(in the rows, 128 means zero)
One turn moves every row onto another: examples first, then more rows asked:
q328: [165 111 122 152 141 102 152 149 131 112 142 112]
q895: [121 176 117 146 146 149 146 119 122 127 132 139]
q170: [166 134 126 161 107 100 130 153 152 120 130 114]
q387: [139  89 137 105 121 135 122 149 154 144 117 122]
q718: [167 112 117 148 138 101 161 154 128 121 131 124]
q567: [147  85 131 121 151 125 141 144 134 120 140 110]
q172: [116 179 133 124 135 149 128 117 140 134 119 141]
q868: [111 173 125 132 132 161 126 117 137 138 124 139]
q367: [146  84 115 118 140 126 141 149 116 127 134 115]
q91: [137  89 124 107 113 138 112 149 139 140 122 115]
q802: [116 166 129 121 158 149 145 115 124 127 128 140]
q583: [119 182 120 145 132 151 134 119 132 133 126 140]
q77: [147 118 121 131  86 123 105 154 150 140 115 118]
q708: [124 178 125 134 152 140 148 118 124 124 128 142]
q763: [167 135 121 157 103  99 138 158 150 130 119 126]
q931: [150 120 134 130  92 120 114 154 166 144 110 125]
q999: [123 187 127 136 137 140 137 119 134 129 123 142]
q785: [138  91 141 111 122 136 113 144 157 134 128 110]
q714: [115 162 120 133 155 157 145 116 120 130 133 138]
q946: [108 160 125 124 146 164 133 115 129 136 128 137]
q40: [150  84 127 116 149 123 151 149 130 130 129 121]
q443: [111 166 133 115 147 155 133 115 134 134 122 140]
q929: [164 132 110 157  96 103 128 157 135 126 124 120]
q208: [149 121 137 136  95 120 106 149 169 133 122 113]
q243: [163 110 106 149 130 105 150 154 114 118 135 118]

q208 moves to q785
q929 moves to q77
q931 moves to q387
Where do these go?
q714 moves to q895
q999 moves to q172

One turn moves every row onto another: examples first, then more rows asked:
q797: [120 120 156 142 165 136  94 133 127 124 133 110 102 130  99 127 147 113]
q133: [129 135 130 120  57 115 133 143 122 136 133 136 117 102 123 111 142 117]
q972: [117 123 145 107 118 182 150 141 124  97 141 157 117 108 137 117 118 116]
q822: [129 114 145 122 129 182 171 156 129 105 136 144 116 117 131 122 128 117]
q700: [146 139 126 112  82 102 159 156 127 130 124 138 121  96 116 107 121 120]
q396: [144 130 117 121 124  91 129 173 121  87 142 110 120 111 145 115 169 121]
q477: [105 112 129 143 130 144  82 149 137 164 140 128 130 122 146 123 120 113]
q149: [113 106 129 152 138 144  96 159 139 169 138 120 129 127 141 127 127 113]
q681: [136 128 119 125 112  97 118 167 119  89 146 110 119 114 148 117 178 120]
q940: [133 132 119 120 109  97 111 163 118  87 147 114 119 111 150 115 175 119]
q865: [144 133 117 116 125  89 128 171 121  83 142 114 121 107 146 113 163 121]
q869: [138 141 128 108  73 104 146 148 125 128 128 143 121  93 120 106 120 118]
q61: [114 123 157 137 159 137  84 126 125 121 136 115 102 126 102 125 144 112]
q964: [128 119 144 113 131 179 169 154 128 100 136 151 117 111 132 119 119 117]
q58: [148 128 128 131  78 110 165 163 128 141 124 125 118 108 113 114 142 120]
q985: [133 129 131 130  59 118 141 149 124 141 131 128 116 108 120 115 151 117]
q580: [136 137 118 111 116  90 114 162 119  81 146 120 122 104 150 112 162 120]
q920: [141 126 130 135  68 116 155 157 126 143 128 123 116 111 116 116 151 118]
q924: [123 133 153 120 175 124  94 129 127 112 131 126 106 115 100 119 119 114]
q941: [116 133 155 121 166 128  84 123 125 112 134 126 105 116 103 120 125 113]
q675: [118 112 147 127 114 191 156 148 126 108 141 143 114 121 135 125 141 115]
q850: [123 105 127 153 150 139 112 168 142 168 133 117 130 127 137 126 121 115]
q329: [125 111 146 127 122 187 166 154 128 108 138 141 114 120 132 124 137 116]
q659: [150 133 127 122  84 104 167 163 128 135 123 131 119 102 114 110 130 120]
q737: [129 130 153 126 182 124 105 136 129 114 128 120 105 118  96 120 122 114]
q889: [141 128 118 125 118  95 125 171 120  89 144 108 119 114 146 117 176 120]
q36: [129 117 124 132 165 126 117 167 143 156 129 131 134 113 136 117  92 117]
q99: [120 123 124 122 157 125 104 157 141 151 133 140 135 107 140 115  86 115]
q5: [132 135 119 115 110  94 110 161 118  83 147 117 121 107 151 113 168 119]
q499: [131 124 153 134 182 127 109 140 129 119 128 114 104 124  95 123 131 115]
q405: [113 115 148 120 109 190 147 141 124 105 143 149 114 117 138 123 137 115]
q485: [141 136 117 111 121  88 121 167 119  81 144 119 122 105 148 111 159 121]
q724: [130 110 125 144 162 131 121 172 144 163 129 122 132 121 134 122 107 116]
q748: [127 120 155 141 175 132 105 139 128 123 130 110 103 128  96 126 141 114]
q346: [123 122 144 108 126 178 160 147 127  97 138 156 117 108 135 117 115 117]
q235: [111 124 126 122 144 130  87 148 138 151 137 142 134 108 145 115  92 114]
q518: [112 129 156 128 159 133  80 122 124 117 136 122 104 121 103 122 135 112]
q94: [131 140 129 111  62 110 135 142 123 131 131 142 120  96 123 108 129 118]
q90: [113 120 147 112 111 187 144 139 124 100 143 155 116 112 139 120 128 115]
q664: [104 120 128 130 132 138  79 145 136 157 140 137 132 113 147 119 106 113]

q5 moves to q889
q94 moves to q920
Where do these go?
q36 moves to q664
q329 moves to q346
q941 moves to q797

